128 stands for zero in the data rows.
Some points, each followed by its number:
[127, 143, 125, 67, 104, 114, 45, 79, 82, 122, 162, 101, 153, 112, 80,
 113, 106, 155, 143, 62, 101, 98, 69, 123, 82, 132, 168, 137, 142, 53,
 236, 177, 105, 222, 163, 129, 181, 117, 103, 175, 136, 197, 161, 77, 75,
 117, 113, 2, 132, 113, 85, 170, 75, 138, 111, 161, 180, 112, 125, 149] 0
[139, 159, 124, 149, 131, 135, 123, 149, 138, 88, 80, 113, 123, 139, 176,
 156, 97, 123, 92, 126, 115, 149, 117, 115, 54, 120, 160, 148, 140, 101,
 72, 141, 145, 86, 141, 121, 142, 130, 64, 81, 117, 99, 114, 147, 138,
 133, 123, 125, 107, 121, 166, 80, 110, 136, 65, 118, 160, 137, 165, 128] 1
[122, 158, 153, 173, 123, 97, 201, 141, 116, 130, 137, 136, 98, 127, 180,
 91, 116, 150, 109, 137, 91, 196, 165, 114, 141, 181, 119, 120, 120, 167,
 115, 94, 83, 77, 112, 96, 97, 105, 129, 110, 138, 103, 120, 175, 160,
 82, 157, 151, 148, 169, 214, 112, 147, 88, 142, 119, 98, 86, 130, 102] 2
[171, 99, 125, 71, 131, 146, 133, 106, 118, 117, 112, 145, 159, 135, 12,
 214, 178, 85, 128, 177, 150, 41, 121, 135, 202, 49, 66, 80, 156, 114,
 103, 131, 192, 173, 109, 127, 135, 177, 201, 249, 77, 156, 155, 134, 67,
 205, 38, 104, 82, 137, 23, 216, 171, 177, 215, 153, 153, 138, 121, 222] 3
[110, 104, 77, 57, 93, 124, 75, 99, 99, 169, 208, 111, 115, 119, 59,
 84, 96, 140, 131, 89, 146, 24, 40, 140, 106, 121, 182, 177, 68, 97,
 209, 173, 73, 233, 146, 142, 134, 120, 148, 207, 177, 185, 127, 39, 65,
 192, 147, 90, 123, 85, 44, 166, 82, 133, 139, 145, 116, 119, 102, 88] 4
[86, 138, 109, 147, 157, 131, 90, 113, 123, 177, 162, 127, 120, 113, 121,
 107, 154, 145, 155, 117, 127, 104, 111, 143, 142, 128, 130, 128, 90, 151,
 178, 95, 72, 172, 118, 164, 107, 130, 138, 104, 144, 122, 94, 99, 131,
 82, 202, 190, 153, 136, 111, 110, 132, 115, 110, 90, 106, 129, 93, 72] 5
[86, 142, 108, 161, 157, 127, 85, 120, 152, 138, 114, 123, 146, 127, 154,
 111, 114, 132, 115, 106, 122, 152, 123, 140, 88, 120, 147, 152, 123, 115,
 132, 151, 95, 148, 119, 128, 150, 135, 90, 84, 135, 106, 133, 116, 150,
 86, 153, 146, 126, 142, 126, 99, 89, 124, 88, 102, 140, 134, 107, 101] 6
[130, 154, 117, 138, 130, 149, 137, 133, 138, 78, 60, 105, 118, 136, 179,
 159, 85, 121, 89, 148, 111, 146, 103, 117, 64, 130, 152, 158, 152, 116,
 61, 145, 162, 87, 155, 129, 142, 137, 75, 89, 110, 93, 111, 133, 138,
 142, 114, 107, 112, 121, 173, 92, 104, 135, 78, 129, 156, 125, 159, 166] 7
[151, 110, 151, 60, 99, 177, 92, 124, 110, 60, 84, 82, 149, 111, 131,
 151, 108, 141, 103, 76, 94, 116, 79, 82, 93, 105, 171, 162, 151, 67,
 160, 162, 186, 111, 195, 118, 188, 142, 89, 143, 86, 190, 137, 100, 128,
 176, 68, 12, 114, 89, 127, 191, 85, 196, 91, 160, 128, 127, 192, 202] 8
[97, 123, 156, 150, 124, 130, 156, 121, 127, 174, 171, 152, 118, 112, 135,
 73, 153, 158, 160, 125, 146, 148, 149, 124, 192, 120, 124, 111, 126, 136,
 149, 72, 97, 122, 82, 147, 94, 104, 167, 115, 148, 130, 94, 152, 165,
 79, 194, 188, 155, 143, 153, 120, 148, 78, 152, 127, 75, 131, 132, 96] 9
[161, 50, 106, 75, 123, 197, 103, 156, 164, 97, 149, 172, 142, 151, 0,
 210, 175, 69, 173, 128, 240, 32, 144, 195, 165, 111, 62, 119, 125, 151,
 117, 164, 255, 178, 132, 146, 156, 202, 215, 225, 102, 178, 173, 126, 59,
 219, 0, 68, 63, 53, 0, 215, 168, 236, 210, 192, 135, 201, 113, 164] 10
[95, 125, 108, 122, 161, 108, 80, 106, 131, 207, 204, 136, 125, 98, 87,
 88, 134, 119, 170, 135, 156, 85, 114, 144, 172, 130, 137, 150, 81, 156,
 200, 104, 82, 196, 128, 208, 125, 119, 163, 135, 142, 126, 98, 27, 115,
 110, 202, 200, 134, 108, 71, 146, 127, 128, 127, 101, 77, 158, 97, 73] 11
[127, 81, 148, 121, 128, 122, 109, 138, 109, 209, 197, 136, 136, 95, 112,
 85, 135, 109, 219, 165, 164, 95, 120, 116, 214, 77, 119, 125, 101, 157,
 200, 53, 121, 144, 93, 177, 94, 111, 197, 149, 155, 141, 65, 71, 149,
 132, 207, 226, 160, 96, 67, 155, 170, 120, 147, 125, 62, 180, 121, 99] 12
[128, 128, 151, 163, 116, 89, 198, 150, 124, 127, 130, 121, 118, 133, 186,
 110, 128, 161, 105, 124, 103, 188, 174, 135, 135, 190, 128, 102, 133, 164,
 94, 96, 100, 82, 131, 81, 82, 64, 126, 125, 154, 114, 119, 172, 154,
 86, 132, 143, 144, 177, 198, 113, 122, 88, 150, 124, 116, 72, 141, 103] 13
[138, 140, 126, 140, 122, 112, 174, 136, 137, 106, 88, 119, 119, 131, 200,
 117, 101, 125, 96, 153, 102, 177, 148, 118, 89, 164, 134, 132, 129, 131,
 67, 138, 129, 60, 132, 111, 108, 108, 92, 87, 104, 95, 116, 160, 158,
 121, 128, 138, 137, 134, 203, 91, 111, 104, 99, 94, 135, 95, 160, 134] 14
[82, 151, 126, 161, 147, 121, 124, 121, 133, 153, 128, 129, 121, 133, 161,
 111, 126, 151, 116, 120, 103, 163, 139, 128, 121, 146, 138, 129, 132, 132,
 125, 117, 90, 114, 101, 126, 117, 121, 122, 80, 131, 90, 145, 130, 151,
 77, 171, 152, 156, 147, 173, 85, 129, 87, 108, 102, 123, 127, 111, 99] 15
[107, 168, 123, 151, 143, 126, 110, 124, 144, 130, 94, 119, 132, 126, 152,
 141, 110, 141, 101, 113, 118, 155, 119, 135, 72, 132, 150, 153, 143, 109,
 107, 150, 117, 123, 132, 121, 158, 134, 73, 65, 127, 99, 128, 115, 149,
 116, 152, 127, 116, 143, 143, 88, 84, 115, 96, 102, 160, 126, 123, 125] 16
[134, 83, 133, 110, 140, 129, 97, 130, 107, 194, 210, 145, 135, 101, 95,
 94, 122, 104, 208, 176, 188, 90, 133, 117, 187, 87, 112, 129, 103, 151,
 182, 60, 127, 159, 100, 184, 90, 121, 182, 140, 146, 151, 57, 74, 151,
 123, 195, 226, 160, 91, 57, 167, 179, 128, 157, 129, 53, 168, 145, 89] 17
Which three points above are nearest to each new point, looking only along the 2 directions in which the numbered points spread most? Their numbers follow each, smallest number first.
[125, 134, 149, 165, 135, 111, 182, 145, 131, 163, 154, 137, 113, 129, 161,
 92, 130, 157, 131, 142, 118, 176, 177, 122, 169, 137, 117, 109, 132, 163,
 137, 90, 91, 101, 112, 117, 95, 97, 162, 108, 150, 121, 122, 175, 169,
 87, 179, 164, 163, 152, 165, 115, 143, 80, 130, 133, 100, 110, 110, 91] 2 9 15
[105, 159, 120, 178, 147, 119, 140, 141, 151, 135, 111, 117, 110, 135, 168,
 114, 126, 153, 116, 127, 102, 169, 141, 129, 117, 133, 146, 118, 120, 128,
 111, 112, 94, 96, 119, 122, 117, 104, 102, 72, 127, 96, 129, 148, 162,
 107, 158, 153, 145, 150, 183, 85, 125, 100, 97, 97, 141, 108, 119, 83] 2 13 15
[125, 143, 151, 169, 127, 90, 206, 138, 124, 132, 124, 139, 109, 139, 202,
 109, 128, 142, 99, 137, 98, 185, 170, 125, 141, 184, 118, 123, 128, 169,
 101, 102, 80, 61, 133, 82, 85, 107, 117, 123, 156, 120, 137, 179, 157,
 103, 150, 141, 145, 175, 197, 100, 131, 87, 124, 116, 120, 84, 124, 107] 2 13 15
[138, 120, 136, 55, 114, 121, 37, 92, 87, 97, 143, 82, 164, 101, 97,
 101, 111, 154, 132, 54, 92, 111, 74, 123, 54, 132, 177, 145, 140, 58,
 240, 187, 108, 220, 165, 113, 184, 111, 80, 171, 141, 194, 179, 84, 77,
 131, 105, 7, 136, 129, 78, 174, 63, 143, 97, 173, 190, 136, 128, 149] 0 3 8
[124, 157, 115, 155, 138, 132, 143, 140, 120, 131, 103, 115, 100, 136, 184,
 124, 124, 150, 104, 143, 83, 185, 145, 118, 107, 145, 134, 138, 136, 134,
 88, 121, 92, 86, 124, 116, 120, 118, 85, 61, 120, 92, 121, 146, 147,
 96, 144, 163, 137, 154, 181, 81, 126, 96, 102, 96, 134, 107, 134, 123] 2 13 14
[103, 155, 139, 148, 142, 113, 118, 136, 129, 105, 108, 117, 127, 140, 171,
 145, 104, 120, 105, 117, 122, 148, 135, 130, 78, 120, 148, 152, 145, 116,
 88, 152, 139, 111, 129, 124, 139, 141, 85, 75, 121, 83, 139, 127, 152,
 122, 126, 144, 122, 129, 140, 94, 97, 145, 85, 104, 152, 123, 143, 134] 1 6 16
[138, 146, 122, 147, 133, 134, 117, 142, 149, 91, 75, 124, 128, 113, 186,
 148, 92, 125, 111, 152, 115, 154, 116, 118, 67, 133, 143, 138, 128, 113,
 81, 152, 143, 82, 150, 131, 156, 120, 81, 84, 114, 96, 124, 148, 140,
 125, 126, 128, 130, 126, 162, 85, 115, 121, 76, 113, 151, 124, 154, 154] 1 7 16
